(in the rows, 128 means zero)
Where one turn sends some rows of the set: a few examples, then the rows asked:
mozeg: [142 142 158 131 115 114  89 129 129 104 100 138 147 112 144 146  86 131
 123 137 149]
rodu: [126 134 161 148 142  69 117 118 152 127 133 162 129 128 118 150  89 102
 130 129 159]
dof: [138 148 152 134 113 115  94 131 135 106 104 144 141 111 133 145  86 135
 110 140 150]
loz: [121  88 169 124 152 124 113 157 138 124 164 124 136 113 159 138 139 106
 100 146 123]
Voza: [ 71 138 138 127 126 120 130 153 120 108 127 137 159 118 146 123 135 106
 109 133 118]
Pege: [101  93 134 154 149 101 131 144 132 114 174 120 112 121 129 148 144  97
 111 131 148]
Ziges: [ 89  98 154 128 135 129 104 141 122  98 135 105 158 106 164 119 126 107
  95 140 131]
Dupep: [164 110 131 153 142 112 108 127 113 128 128 137 138  88 139 168 117 125
 113 134 175]
Nuki: [ 70 132 126 129 122 116 120 137 107 125 135 134 147 114 151 125 133 119
 106 134 109]
nal: [126 135 149 156 145  70 122 118 163 121 132 159 119 126 118 139  96 118
 137 123 155]
piriz: [119 109 173 151 146  71 132 116 152 134 110 144 172  94 167 140 109 117
 123 139 163]
ribuv: [ 75 137 142 120 129 116 126 153 116 115 134 137 148 125 149 124 130  98
 105 132 112]
Babi: [ 90 103 157 125 123 125  88 139 125 110 142 109 155 109 157 120 109 124
  97 147 121]
kula: [107  85 169 131 152 111 115 141 138 135 169 125 138 107 166 137 139 126
 101 153 123]
lav: [ 94 102 145 129 122 125 101 144 126 102 145 109 160 103 171 124 128 114
 101 147 120]
bib: [ 77 115 139 146 152 107 108 133 119 141 153 140 131 128 106 127 122 100
 110 131 114]
Gizep: [ 97  93 142 144 148  94 130 144 126 118 173 117 113 125 139 143 139  93
 105 131 142]
Bimi: [ 83 111 123 147 141 110 106 145 111 125 152 134 131 126 107 130 124  91
 113 127 115]
nake: [163 104 135 156 142 103 112 124 118 123 128 137 119 100 140 174 125 132
 128 132 166]
pogu: [123 103 185 150 158  81 125 111 151 125 111 142 160  98 168 144 115 129
 126 149 156]
Bomas: [107 122 123 161 152  94 129 103 110 125  95 160 162  87 136 150 128 116
 127 122 155]
Difi: [104  89 132 147 137 100 116 137 124 128 177 116 107 120 133 145 135 112
 103 134 135]
pifa: [107 120 123 162 142  96 134 114 113 130  87 159 156  90 132 150 135 132
 123 126 145]
Dek: [119  87 173 130 153 117 119 159 151 120 167 127 141 110 154 140 141 112
 106 148 129]
medat: [118 100 172 153 149  78 125 116 162 109 112 140 162  90 161 131 106 140
 129 137 160]
Zin: [163 105 137 154 158 113 113 129 127 118 134 148 127  88 134 162 125 146
 121 132 164]
vagup: [115 120 123 162 147  90 134 114 106 135  99 150 166  86 140 152 124 118
 123 124 164]
Nev: [112  84 168 133 150 114 105 156 138 120 175 122 142 112 153 139 128 112
 101 155 125]
nimu: [ 98 102 154 130 129 135  98 145 133  91 138 105 162 102 160 124 123 114
  99 143 133]
gug: [ 69 136 141 131 133 119 118 144 115 116 139 140 157 117 147 119 127 105
 104 143 108]
Toge: [166 100 132 148 147 110 108 121 120 123 129 146 134  89 142 175 125 128
 122 130 166]
mupif: [160 102 132 153 136 108 115 131 123 122 128 140 122  94 135 176 126 144
 115 136 166]
Kop: [ 85 119 130 148 150 120 112 144 122 123 145 139 135 126  98 128 129  88
 115 123 117]
numam: [144 155 148 130 122 119 100 132 141 103 110 155 143 108 143 136  95 140
 120 134 144]
sunu: [105 121 124 164 155  97 128 115 112 119  95 158 159  87 123 138 122 137
 131 120 152]
gike: [ 98  95 134 153 149  98 127 140 128 126 180 127 116 122 139 145 145  98
 109 140 131]
muleb: [ 87 109 130 144 157 120 109 141 112 126 146 133 131 125 110 128 133  83
 107 123 119]
safoz: [146 149 148 123 116 114  93 133 131 109 107 151 150 109 140 149  88 126
 121 132 149]
vala: [133 136 163 153 141  72 117 120 159 141 128 156 136 126 126 143  88  98
 127 129 157]
gonov: [121 135 164 158 149  74 115 115 143 130 122 157 125 130 110 147  90 106
 134 129 153]
bini: [108 132 128 158 145  97 130 110 104 127  87 155 157  95 142 150 130 125
 132 127 146]
Tenut: [116 101 179 154 151  82 129 110 161 124 106 144 163  94 163 137 117 134
 119 146 152]
mik: [116 106 178 146 152  77 125 108 154 115 113 146 168  92 168 141 107 122
 121 143 164]
pifik: [152 152 148 134 118 116  91 130 133 122 112 147 150 111 138 146  84 115
 113 134 154]
Duz: [118 131 166 160 146  76 117 114 162 130 127 157 124 128 110 145  92 112
 122 134 154]

medat turns into nal
Dek turns into Kop
And these:
Gizep turns into ribuv
vagup turns into piriz
Tenut turns into Duz
rodu turns into safoz
nake turns into bini
kula turns into bib
lav turns into gike

Where one turn sends some rows of the set: a few examples, then the rows asked:
tamo: [120 121 187 131 149 125 119 135 133 131 134 117 116 151 108]
sabu: [145 156 149 142 159 126 143 127 100 143 156 166 101 144 162]
boma: [127 113 127 128 135 122 141 129 150 133 142 118 145  95 133]
luveg: [125 135 139 165 133 157 133 139 140 152 128 148  87 162 125]
Vizez: [153 173 125 130 167 116 154 120 138 152 126 145 145 113 132]
kevub: [146 141 163 146 170 117 151 125 121 137 145 175 125 142 161]
Dosaz: [152 176 118 115 161 135 136 116 136 129 126 139 130  99 133]
Sut: [155 145 154 117 161 145 127 127 129 105 154 173 102 126 135]
zinot: [120 124 149 158 134 168 117 127 151 119 116 149 101 133 146]
Megir: [151 169 125 124 167 122 149 113 144 134 123 148 144 105 127]
lopa: [135 122 120 116 130 135 128 138 147 134 153 114 129  97 121]
Ses: [128 130 146 157 131 171 115 143 146 139 124 144  89 142 137]
zeri: [153 183 117 119 161 134 133 123 126 149 130 135 125 106 140]
Soveg: [114 125 189 139 150 122 117 132 124 138 129 110 118 148 132]
Gusu: [112 123 144 167 133 151 138 115 149 116 112 155 108 142 141]
ruzub: [121 133 108 138 129 112 151 130 123 159 152 111 130 119 135]
Dab: [153 180 123 128 162 123 144 125 128 163 130 136 132 116 141]
rom: [115 131 169 129 145 129 123 128 127 120 139 115 105 151  97]
zezo: [120 120 124 140 135 110 155 125 139 147 145 117 147 109 139]
Suza: [151 158 140 123 157 144 127 128 106 120 161 163  90 137 146]
Lusoz: [105 132 177 138 141 123 120 122 107 128 131 109 108 149 138]
Dig: [104 136 161 129 142 127 121 119 108 116 137 112 100 152 116]
medum: [111 132 139 173 136 146 146 121 141 138 123 154  99 160 131]
tuzit: [152 136 170 132 169 127 141 123 140 113 147 179 126 128 143]
Reni: [132 133 109 123 129 132 135 138 127 150 159 106 116 110 126]

medum turns into Gusu
sabu turns into kevub
And these:
Megir turns into Dosaz
Lusoz turns into Soveg
Reni turns into ruzub

Where one turn sends some rows of the set: a few examples, then the rows asked:
Fozan: [168 115 135 118 120 127 136 128 109 142 145  91 176 137 117 115 143 127
 140 128 130 102 140 154 164 115 106 122 152 124 142 145 122 114 117 133
  80 134 134 130 111 127 136 122 113 133 115 145 129 123 129 129 122 121
 169 149]
fer: [129  92 164 149 120 139 132 114  97 133 130 157 146 160 123 141 120 110
 160 149 123 112 152 108 108 114 131 151 119 144 131 127 134 131 152 144
 113 136 124 109 121 151 120 117 128 114 115 141 127 133 119 146  91 167
 142 120]
tem: [105 133 116 107 152 129 120 122 146 140  99 101 135 105 103 138 111  94
 129 102 136 133 144 158 165  99 129 134 155 123  97 145 150 151 113 128
 113 125 104 114 113 139 143 122 101 133 127 157 124  95  74 141 113 137
 128 115]
gidu: [153 165 137 151 127 147 105 128 130 129 102 141 134 128 119 117 127 135
 111 142 148 147 124 117 125 151 147 108 166 115 118 157 143 123 150 101
 130 132 116 101 125 116 116 136 114 142 143 169 123 106 115 139 116 119
 114 129]
vifa: [161 134 158 135 141 130 122 141 129 136 127  91 136 134 143 105 108 117
 115 140 112 108 130  92 132 125 152 110 108 124 114 133 167 153 141 138
  96 169 132 108 139 126 117 120 108 145 123 171 127 111 146 148 134 130
 136 128]
Pavor: [106 119 111 117 160 161 137 107 112 134 110 150 115 124 123 134 110  99
 123 115 106 113 162 132 134 114 139 125 116  97 121 138 164 117  94 157
 126 129 136 109 110 124 145 130 118 138 128 103 151 108 113 116 130 112
 142  85]
vuvob: [136 139 152 147 140 123 120 130 117 164 122 145 113 149 149 137  87 117
 113 117 102 115 127 164 151 122 125 105 147 117 125 162 137 141  82 106
 116 154 108 123 141 125  91 124 122 158 107 144 128 122 128 150 110 140
 123 145]
lebi: [117 111 162 153 154 153 120 128 107 160 104 128 130 135 123 120 116 121
 135  95 108 120 157 113 128 122 102 101 136 170 125 140 127  95 107 119
 121 151 101 149 130 109 117  91 137 122 114 127 111 128 122 106 112 157
 105  99]
koz: [124 106 155 157 121 144 151 131  97 126 144 146 159 150 121 141 125 106
 157 150 129 130 147 103 109 111 128 141 113 137 127 121 123 122 139 139
 120 136 114 115 117 146 122 122 127 118 115 123 125 133 103 133  93 178
 151 115]
Vunu: [131 131 151 147 153 131 122 104 118 169 118 121 104 142 137 141  92 107
 116 112 103 124 132 162 134 103 146 116 143 144 136 158 136 150  82 126
  92 156 113 150 144 137 116 119 108 138 102 132 124 115 137 164 112 153
 123 150]
vabig: [105 168 137 116 162 101 112 149 125 156 126 103 120 104 122 138 126  99
 134 112 102 129 146 146 137 129 130 111 122 124 117 126 168 154 113 171
 104 149 108 143 128 122 137 119  86 132 146 156 150 122 118 150 114 118
 126 113]
vuguz: [101 125 120 121 160 183 113 119  88 135 109 140 111 130 126 139 108  99
 127 116 130 130 176 128 123 109 138 126 116 112 112 142 153 112  95 142
 123 133 128 102 122 124 136 127 106 130 106  99 125  98 119 112 130 126
 131  80]
nibo: [148 134 127 126 151 104 126 139  99 140 111  95 145 136 115 109 151 122
 107 126 146 104 147 137 130 112 113 119 143 119 138 149 149 126  94 138
 112 154 104 108 163 104 156  93  98 135 136 157 130  99 122 128 122 148
 153 156]
Bived: [134 142 144 139 121 117 136 153 126 176 133 137 128 133 152 123  96 128
 110 112 119 108 128 175 144 124 118  98 134 111 104 151 137 126 112 103
 119 155 112 109 126 116  93 134 126 152 110 150 128 128 121 135 109 129
 124 131]
Zetel: [108 154 129 107 160 110 117 130 144 148 110  89 124  95 118 133 108  97
 114 107 118 129 155 147 167 119 128 116 141 124 101 134 164 155 112 159
 104 136 102 123 121 131 130 132  88 138 143 149 143 121 101 146 119 119
 122 117]
romeb: [119 111 153 155 125 141 158 135  94 133 141 143 160 144 114 136 133  99
 155 145 125 133 146 106  95 119 132 134 107 129 131 122 132 123 146 142
 118 137 111 120 108 144 121 121 125 118 107 130 120 126 107 126  95 176
 154 112]
noged: [147 136 142 158 133 153 122 137 155 123 115 130 160 166 152 137 136 144
 144 141 147 129 128 147 139 109 133 148 135 135 144 135 153 135 102  90
 122 132 161 116 137 147 117 125 126 132 126 142  87 140 144 150 119 134
 127 122]
tuz: [120 111 163 162 161 160 116 137 110 163 105 126 128 129 122 120 127 116
 143 101 117 120 158 109 122 114  96 109 132 169 130 140 124 103 107 128
 117 149 104 150 129 100 117  86 131 113 107 124 113 121 122 110 115 154
 110  97]
vamev: [141 162 123 142 141 121 107 134 157 130  93 128 133 147 112 102 112 135
 118 123 158 135 136 125 136 108 156 135 136 133 147 121 153 127  99 135
 131 112 123 134 167 134 160 120 128 139 119 135 148 107 126 153  99 120
 153 105]
dofe: [133 157 132 105 143 112 123 135 146 117 112 117 157 123 114 139 157 106
 147 116 134 145 116 129 116 124 119 177 135 118 136 135 149 127 130 150
 100 105 134 100 145 150 151 115 118 115 150 166 126 115 121 116 142 117
 119 129]
fura: [151 142 121 141 118 104  99 130 127 143 138 128 124 152  98 126 128 133
 148 102 111 113 146 160 135 129 144 140 126 147 168 136 150 132 110 123
 110 124  76 135 138 138 134 110 124 154 102 141 145 125 122 127  97 126
 149  91]
Nesa: [124 147 127 110 129 116 126 147 162 122 117 128 160 120 127 125 153 104
 153  98 131 139 107 111 138 129 124 163 120 113 139 127 144 129 146 125
 125 122 144 110 119 151 130 102 123 122 143 150 132 116 132 114 140 111
 119 100]
Leze: [130 111 151 134 150 164 116 141 108 165  98 120 129 139 129 120 115 131
 136  94 107 112 160 119 137 110  99 108 158 159 114 146 130 119 104 117
 122 154  98 148 131 112 131  84 134 141 122 127 102 136 111  99 122 160
 110 104]
mok: [142 143 142 139 134 181  75 125 130 136  98 139 121 103  97 150 117 134
 139 104 131 119 131 139 140 166 122 111 153 140 134 145 126 151 123 124
 111 119 111 121 132 125 121 115 106 138 139 144 156 123 100 137 137 106
 143 122]
Lifi: [158 152 157 164 112 145 124 137 142 135 116 125 154 149 156 125 141 145
 149 135 137 109 130 138 117 123 114 165 139 138 152 140 134 133 105  98
 121 129 152 116 134 143 110 120 119 138 138 139 113 143 152 152 121 158
 139 122]
buf: [106 130 117 119 165 178 124 119  90 130 110 135 109 120 131 138 104  99
 131 118 115 124 171 126 127 109 136 126 113 114 108 141 151 106  96 150
 120 132 126 103 113 125 141 126 107 136 117 105 137  99 107 117 132 124
 132  75]
mobo: [128 153 151 125 145 133 114 133 143 122  97 114 145 112 109 140 160 119
 138 124 147 152 122 142 102 124 113 185 150 131 127 133 148 140 112 159
  89 116 127  96 160 121 151 118 117 107 137 147 123 114 115 128 137 125
 130 136]
gugis: [152 143  91 131 129 155 140 141 132 136 130 122 141  93 121 137 137  95
 151 117 130 139 127 102 115 113 130 129 162 128 127 140 145 105 156 141
  91 116 124 140 127 122 138 133 105 103 142  98 122 139 128 103 106 149
 113 132]
kep: [136 140 105 127 145 160 153 134 126 132 138 126 140  98 109 132 125  98
 153 105 143 144 137 113 119  97 146 102 142 130 111 130 138 113 149 130
  97 120 150 131 118 118 131 129 111 111 138  95 119 125 135  84 105 148
 118 130]
dez: [156 153 162 159 107 148 131 134 110 153 129 140 150 129 164 119 154 130
 125 131 126 117 129 133 105 135 110 161 129 124 153 155 118 133 115 112
 111 149 132 121 124 140 107 119  96 136 138 124 137 136 154 146 141 155
 131 128]
fepi: [142 121 150 121 125 176 118 118 131  97 135 105 119 134 138 127 137 103
 142 110 119 143 142 123 163 145 144 132 121 109 133 152 179 148 140 127
  73 138 121 115 142 145 128 130 122 150 125 141 118 120 140 130 144 116
 140 145]
vute: [139 140 102 123 140 156 146 128 124 127 133 123 138  96 112 144 132  94
 154 107 133 141 127 104 118 103 139 114 143 132 118 129 145 107 144 135
  92 117 144 125 127 115 136 125 112 104 144  94 113 123 144  88 100 151
 121 130]

fer turns into Leze
buf turns into vute
And these:
tuz turns into vuguz
noged turns into Bived
gidu turns into vifa
vuvob turns into Zetel
Fozan turns into fura
dez turns into Vunu

Where one turn sends some rows of the set: a few examples, then the rows asked:
Q: [146 131 119  96 155 114 154 123 153 113 142 121 124 106  99 144 116 143
 166 129 131 130 154 133 123 116 123 143 123 136 116 135 127 122 112 133
 113 134 121 165 147]
X: [144 125 116 137 143 116 116 122 143 145 116 165 131 127 145 133 122 129
 126 106 132 100 146 117 154 114 135 108 131 110 118 154 106 137 146 159
 136 137 139 174 127]
F: [150 110 140 156 108 100 122 132 148 105 134 153 148 145 121 119 137 130
 109 120 107 160 107 177 127 109 105 132 129 147 125 151 152 127 137 129
 126 127 141 104 115]
D: [176 114 124  86 130 112 136 128 150 131 127 121 135 131 107 127 110 154
 166 137 126 143 168 105  92 114 137 132 128 136 135 129 143 136 116 154
 136 135 144 125 123]
G: [147 144 106 135 127 113 118 120 140 106 114 158 106 146 151 130 126 145
 167 123 129 114 117 104 139 127 149  91 141 109 142 137 131 122 146 149
 140 137 178 153 128]
C: [133 117  91 126 121 107 107 128 136 115 128 149 125 140 121 135 140 123
 132 151 166 117 155  97 139 120 149 108 116 126 138 129 112 130 154 129
 153 146 151 155 126]
H: [141 160 111 143 160 150 122 132 138 127 124 134 106 156 111 109 105 133
 103 129 109 141 116 143 136 141 138 141 134 105  86 139 126  91 135 128
 110 129 155 111 139]
U: [136 145 148 139 140 128 128 143 134 155 127 137 134 139 137 121  98 155
 141 101 103 126  91 168 148 103 132  97 142 150 161 108 143 129 143 155
 129 135 134 133 135]
L: [131 147 125 133 141 134 119 134 144 151 117 123 131 171 119 119 116 122
  67 122 129 171 145 135 109 129 134 117 118 110 114 122 136 126 145 146
 127 149 144 106 127]
Y: [135 112 113 125 143 144 135 148 123 142 120 139 136 123  74 139 117 140
 114 151 129 112 128 155 176 100 132 130 141 135 123 119 132 126 139 119
 133 140  96 138 118]
K: [ 97 174 110 146 137 125 119 127 159 126 127 155 115 164 106  94 116 137
 106 155 114 166 113 134 120 111 141 126 141 135 120 111 125 109 153 127
 129 150 145 113 130]
P: [141 102 117 164 134 107 128 127 130  96 139 119 123 128 127 117 125 138
 118 126 117 156 103 166 118 132 125 136 134 140 115 162 151 135 128 136
 153 128 136  86 110]
N: [139  91 137 164 140 163 136 164 147 147 133 140 137 122 121 103 108 117
 154 121 118 145 143  84 140 115 127 128 118 118 116 102 151 113 114 117
 144 146 134 136 122]
V: [131 142 140 111 132  97 124 127 174 142 123 118 134 114 109 128 115 153
 177 123 111 152 140 127 111  94 130 130 143 152 150 137 118 112 116 150
 126 129 155 160 125]
B: [112 113 130 154 135 125 122 175 143 152 126 135 138 116 118 154 111 130
 162 114 121 174 106  81 124 134 128 129 124 117 136 104 148 117 139 116
 135 151 143 130 120]
S: [137 125 131 150 174 146 122 163 140 127 136 157 127 135 125 126 120 130
 171 108 110 156 114  99 133 108  92 129 132 117 128 103 145 134 130 104
 129 169 128 146 125]
E: [161 111 111 125 147 126 117 163 124 125 133 111 109 172  86 136 117 138
 147 134 128 143 123 133 139 130 161  93 135 138 158 112 160 127 138 130
 158 118 150  99 121]
J: [141 118 126 164 135 107 134 134 141  99 122 157 133 112  95 102 121 124
 112 131 131 156 116 176 132 116 131 126 134 153 121 172 155 122 123 115
 141 146 139 104 120]

D turns into Q
H turns into K
And these:
C turns into X
B turns into N
U turns into E
F turns into P

